The rows of A fall into several groups, which share some directions, and each row is roughly a mix of its group's hidden directions.
A, 160 rows:
[[  1  24  19   4   5   0 -15  13 -18 -17  17]
 [ 14  16  -9 -12  30  -7  14   8 -12  -7 -12]
 [  7   1  -1   9  29   0 -18  24 -12 -14  -2]
 [ 11 -27  22 -12  11   9  -1   7  -9  20  -2]
 [  4  -6  -5   5  -8  -8  12  28  -5  33  -1]
 [-21 -13  11   4 -18 -30   6   9  -2   8   7]
 [ 17 -10  -6   2 -18 -25 -12   9  15  15 -13]
 [  0  10 -12  10  -6  12  -6  10  22 -16  29]
 [ 10  -2  11  -2   2 -19   3 -21   0  22 -27]
 [ 14  -1  18   5  15  -4   7  12 -35   1  -1]
 [ -1  -7 -14 -21  15  30  -7  14  -4   5  11]
 [ 19  -1  -5   8 -15  27 -10  -9  14   4  21]
 [ 21  -9  22  -3  12   4   6   1 -24  19   5]
 [  2 -18  14   4  -3 -19 -14   9  -8  30  -7]
 [  4  -7   4  -6  -6   2  34  15 -16  20   8]
 [  5 -35 -12  -8  -2  -6 -11   0   9  24   0]
 [ -2 -24  13   9  -1   5  18  22   3  17 -15]
 [ 23  11 -24 -21   1  11 -12   4   3  -1  15]
 [-26  -3 -12  12  -3 -21 -23   5 -13  -9   0]
 [ -7   3  -1  10  -8 -10 -22 -30  -7 -20  -6]
 [  5 -33  -7  -6   6 -20  -3  11  14  16  -6]
 [-18  -2  12  10 -14 -25   3  21 -17 -12  -2]
 [ -3  -1 -13   7 -14  35  -3  11 -10  -6  18]
 [  7  15   2   9 -35  11 -12 -13  -5   5 -12]
 [ 14  33 -16   5   7   1 -20  -9   1 -12  -2]
 [  3  -7  19  -7  15 -16  -1  10 -26   0 -22]
 [ 10  -7  -1 -13   5   3  10  19  14  -8  34]
 [  0   7 -15  14 -13   5  -2   3   2 -38  -9]
 [  3 -16 -17 -15  10  -9  23 -21 -13  -3 -10]
 [  1  18   8   3  -2 -32  14 -21 -10   0 -11]
 [ -2  -1  29 -26  -7   1  11  -9  -6   9  18]
 [ 21 -15   0 -21  16   9  16  16  -1   7  15]
 [  6  16  -6  -6  -6  -6 -33  11  19  -6 -15]
 [ -3   8  -6  12  -7 -21  23  -2  27 -14  -6]
 [  7  -1  -8  23  -2 -10 -33   7  15  -8  -8]
 [ 14  30 -13  11 -17   0  -6 -10   1 -17  12]
 [ 10 -14  -8  18 -16  13 -12  25   8 -17   0]
 [ -7  -1  -6  -9  30  -5  28  10  15  -4  -4]
 [ 17 -12 -15  13 -18  12   2  -8  -3 -24 -17]
 [  2  20 -10  14  12  10 -13   3 -26 -17 -10]
 [ 17  27  13   0   6   7   2  -2  14   8 -26]
 [ 16 -30  -7 -19  14  10   1   5   1  17   8]
 [ 21   4  -7   0  -3  20  20  -7  29  -4   5]
 [ 14   4  -9   1   5  -5   3   5 -43   0   5]
 [ -8  15 -14  -7 -11  17 -19   4  28 -12   4]
 [  7  11 -11  16 -16  16   2   0  -4 -34  -5]
 [-13   3   3  18 -27   2   6  -3  29  -7   7]
 [ -4  31  16  -1  14 -22  14  -4  -8  -7   2]
 [  4 -27  11 -16  15 -12  12  -7 -17  16   2]
 [  8  -2  25 -16  18 -19 -24   5   4  -3   5]
 [-14  -2  17  12   0 -11  20   0 -17 -26  -8]
 [  2  -2   7  10  20 -14   9  32  -1  12  13]
 [ 10  12  -9  22   2  12  -5  -2  13  -3 -33]
 [ 13   8  17 -16   3  20  -9 -24  10  11  12]
 [-20 -19  11 -17 -16 -16   7   6  -2  -5  22]
 [-12 -31  19 -11   7   2  15  -2 -12 -11   9]
 [ 16  39  -2   5  -7 -16   2  -1  -1  -8  -5]
 [ 13 -14   9  -1   3   7 -16  17   5  33  -9]
 [ -2  -1   2 -25   2   0  -2   7  31   1 -24]
 [-17   4  -6  -5  23   5  31 -10  14  -3   8]
 [-12 -18  -1  18 -36  -8  -2   3  -3  -3   5]
 [-19  13  12 -26 -12   4   0 -19  16   2   8]
 [ 13 -18   2 -13   0  16  17  18   8 -11  22]
 [-18 -12  11  -9  10 -25 -11   3 -18 -10  15]
 [  1  -9  -4  30  -7 -12  15   4  -3 -21 -20]
 [ 12  15  -9  27  27  -5   4  -7  -3 -13  -6]
 [ 21  20 -18   9 -23  -3 -15   0  11  -6   9]
 [ 21  -1  -2  15  32 -14  -2   4  11 -14  -4]
 [-15   4  -2 -23 -11   9  -6 -31  12 -12   4]
 [ 12  21   0  24  18 -16  -7  15  11  -3   6]
 [  1 -16  12 -16  13 -11  -9   0 -15  30  -8]
 [ 10 -22 -12   8  -4 -22   3   7  -1  24 -18]
 [ -1  -4  10  -1   4   1   2 -22 -17   0  37]
 [  0 -21  10   0  -2 -23  13   0 -20  13 -20]
 [  3   1  13  -7  19  20  19 -25   2  -1  16]
 [ 19  13  -3  -8  25 -12   0 -16 -22  11  -6]
 [-10  19  21  -2  17   1  15   0 -23 -13 -12]
 [ -9  -7   5 -11 -11  -3  16 -18  20  -1  29]
 [ 21   3  21  -5  15 -12 -11  24  -3 -15  -4]
 [  9  -9 -21   7 -18 -18  -7 -13  21   6  16]
 [-12  19 -10  17 -10 -24  10  -9  10  -7  18]
 [ 12 -10   2  -1  12 -26  -2  31   8  -6 -10]
 [-18  -1  21  12 -18   4  -6 -21 -18  -9   9]
 [ 29   5  -1  -2  17  -3  11  10  22  20   2]
 [-23 -28  17  14  -2 -11  -3  14  11  -2   1]
 [  7 -17 -15   5  -7 -28  13  -9  -7   3 -23]
 [ -4  28 -18  10  -3  -2 -30   0   2  -8  -5]
 [ -1  15 -14   2 -18  -3  -9  -8  11  16  31]
 [ -7 -20  13  -8   6  18  -3   0 -25   9 -21]
 [-11 -28  12  10  -7  15  -3  10  16  -9 -18]
 [  5  18 -19  33   7   7  -3 -16  -3  -5   3]
 [-11  -5   5 -17   8 -11 -37   3  -4 -10   7]
 [ -1  -3   4  18  -1  28  14  -1 -18 -12 -22]
 [-17  -3   6   9 -13  30 -10  -2   6  -7  24]
 [-11 -15 -18  20  15  -9  -8  -9 -26   4   5]
 [ -4 -11 -16  17   6  -8   2   9 -18 -26  19]
 [ -8   9  25   4   5  12 -11   9 -28 -18   4]
 [ 21 -14  20  -5   6  15  -2 -11  17 -10  20]
 [-26  26   9  -5  11 -11 -11  19  -1  -4  -2]
 [-14  -9  23   2   1   0  13   9 -30  -3 -16]
 [ -1 -13  -9  -2  15   9  28 -16  -9  19  14]
 [ 23  16   8 -15  19  18   1   1  11  -6 -17]
 [  8 -14  -1 -24  12  15  14  25   3  10  10]
 [ -4 -16  -3  -2  -2  23 -21   9   8 -28  -6]
 [ 15  -5 -33  -2   3   9   8  10  25  -4  -5]
 [ 11  15 -12  15   1  -7   7 -27  24 -10  -3]
 [ 14  -1 -13 -17  -4 -11 -28   9  21   8   6]
 [ 15 -25 -15   4   5   5   0  14   0 -15 -26]
 [ -6  11  -8  -9  18 -16 -29 -12  11  14  -8]
 [ 19  14   2  20 -18   6   1   9  17  15 -17]
 [ -4  23 -25 -13 -12   3 -10 -13   7  -7  19]
 [-21  -7 -17 -26  13  11  -8 -18   7  -8   1]
 [ 18  12  -3  13 -10  -1  27  12 -14  19  -2]
 [-11 -13   6 -28   6  -6  10 -21 -20   5  10]
 [ 11  20 -14  -7   4   6  21  -5   5   8 -29]
 [ -1 -26  10   3 -11  19  22  15 -11  -2 -10]
 [  7 -20 -34 -15   8   2  -2  14   4   5  10]
 [  0 -18   2  10  -2   5  14   4 -24  -3 -31]
 [-19  17  17  11 -10  17   3 -15 -11 -16  12]
 [-19   3  28 -19   9 -15  -4  13 -15   1  -1]
 [-21  -8  12  17 -19 -20  12  -9 -16   8  -2]
 [  3  -3   0   9  -9  10   2  -1 -14 -27 -31]
 [ 12 -25   3  -6   9 -21 -22  18 -10   6   4]
 [-15  14  -9  12  -3   5  22 -17 -21  13 -14]
 [ 12  23  -1 -12  -2  18  -2   8   1  24 -20]
 [ -7  10  26   9 -21  -7  -3  16  13   8 -17]
 [ -4   8   4   7 -23  29 -20  -7  -8  -2  14]
 [  8  22  -2 -21  22  -6   2 -23   7   8   7]
 [ 15  15 -11  -4   3  -7  16 -14 -15  -2 -30]
 [  0 -17  -5 -23  18   3  -1  13  -3  26  14]
 [ 15  -6   2  23  17  -5  -4   6 -32   8  -1]
 [  2 -27  -5 -13  10  12  11   7 -23  11 -15]
 [ 13   1   8  -7  12  -9   4   3  34  10 -21]
 [-15   5  -4  23 -25  -8 -18  -3  16   1 -12]
 [ -1  29 -16  16 -20   5  -1  20   4   8  -2]
 [  7  13 -10 -14   5  12 -15  -8  23   2  27]
 [ 16  15  16 -10  -5   8   4  15  13   9 -28]
 [ 15  16  -6   9   2  15  14 -17  26  11 -10]
 [  4 -28 -14   4  -1  -4 -18   2   3  -9  28]
 [-18  13   8  21 -12  -3   1 -17   0   2 -28]
 [-10 -14   7  12  -1  -5 -14 -21 -18  -7 -27]
 [-23   2  -3  -7  -8  -3 -11  16 -31 -16  -4]
 [ -6  -1   1 -17  -7 -31   1  -9 -15  -9 -23]
 [ -6   9 -13   7  18  -9 -23 -18  19 -15   7]
 [  5 -14  12  14  -2 -17  -3  18 -29  -1  14]
 [ 10  -1   5  -2 -25  17  24  -3   9   1  23]
 [ -9  26   5  -7   2   5 -31 -18   0  -8   6]
 [-10  -2  -7  21 -22  -5 -27  -4   2 -18  -4]
 [ -1 -33  22  -3   1  -5  13 -18   6  -9   6]
 [-22  19   7 -14  -6  -1 -18  19 -16  13   2]
 [  4  11   4  -1  20 -10  -3   7  10   5 -37]
 [ 10 -23  -5  12 -15  -5  27  21   6   2   4]
 [ -2   6 -11  18 -26   8   1 -21   4 -21   9]
 [  3  -5   7 -10  10 -13  16 -15 -27  23  -7]
 [ -5  -3 -21  -4  10  -7  24 -30   7   1   7]
 [  1  27  17  -9 -20  15   9 -10  11  13  -8]
 [ -8   7   5   5  -4  14  12  24  19 -19  21]
 [ 19 -11   4   6   2  -2  37  17   5  -5  -1]
 [  9   0  27 -19  -1  -2  30   9   4   3  -3]
 [ 17  -5   4  -3   6  -1  34  11  22  -4  -9]]
Here is one row from each group, named. Which group is each of the other rows in?
[ -1  26 -20   7 -17 -14 -17  -1   7  16   2] : L
[-17   3 -15   3   6 -23  -5  30   3  12   7] : H
[11 43  1  0 -8 13 -3  3 -1  1 -5] : P
[ 10  22  -3  -1   7  10  19 -11  29 -12  -8] : V

[  1 -15  -8  19 -12  -1  17  -2 -21   1 -26] : H
[-16 -14   1  -9   3  16   4  31 -14 -11  11] : L
[ -4  -9  19  -3 -11  11 -10  22   5  20 -22] : P
[ -7   2 -34  15 -13  -1  16  -5 -12 -11 -10] : H
[-12 -14  20  21  -8 -17  14 -13 -17  -3  -4] : L
[  9  -3 -21  -7  -5 -30  -5  -6  20  -9  13] : H
[  4   9   0  14   7  40   1   0   7 -14   1] : H
[-12 -20   7 -21  -6 -16  13   1  26   2   8] : V
[ -4  20 -24  12  -2   8  11 -17  10 -20  10] : H
[ 29   0  11   4  19   8  15   3  -8  16 -17] : V
[  5   1  13  12  11 -25  16 -21  14  17  -2] : H
[  0  -5 -14 -10  23  22  -6  12   6   0  27] : P
[ -4   8 -14  -6   9   7  -5 -22  34   4  -9] : V
[  2  16   8  -4  14   3 -28 -24   6  16  -5] : V
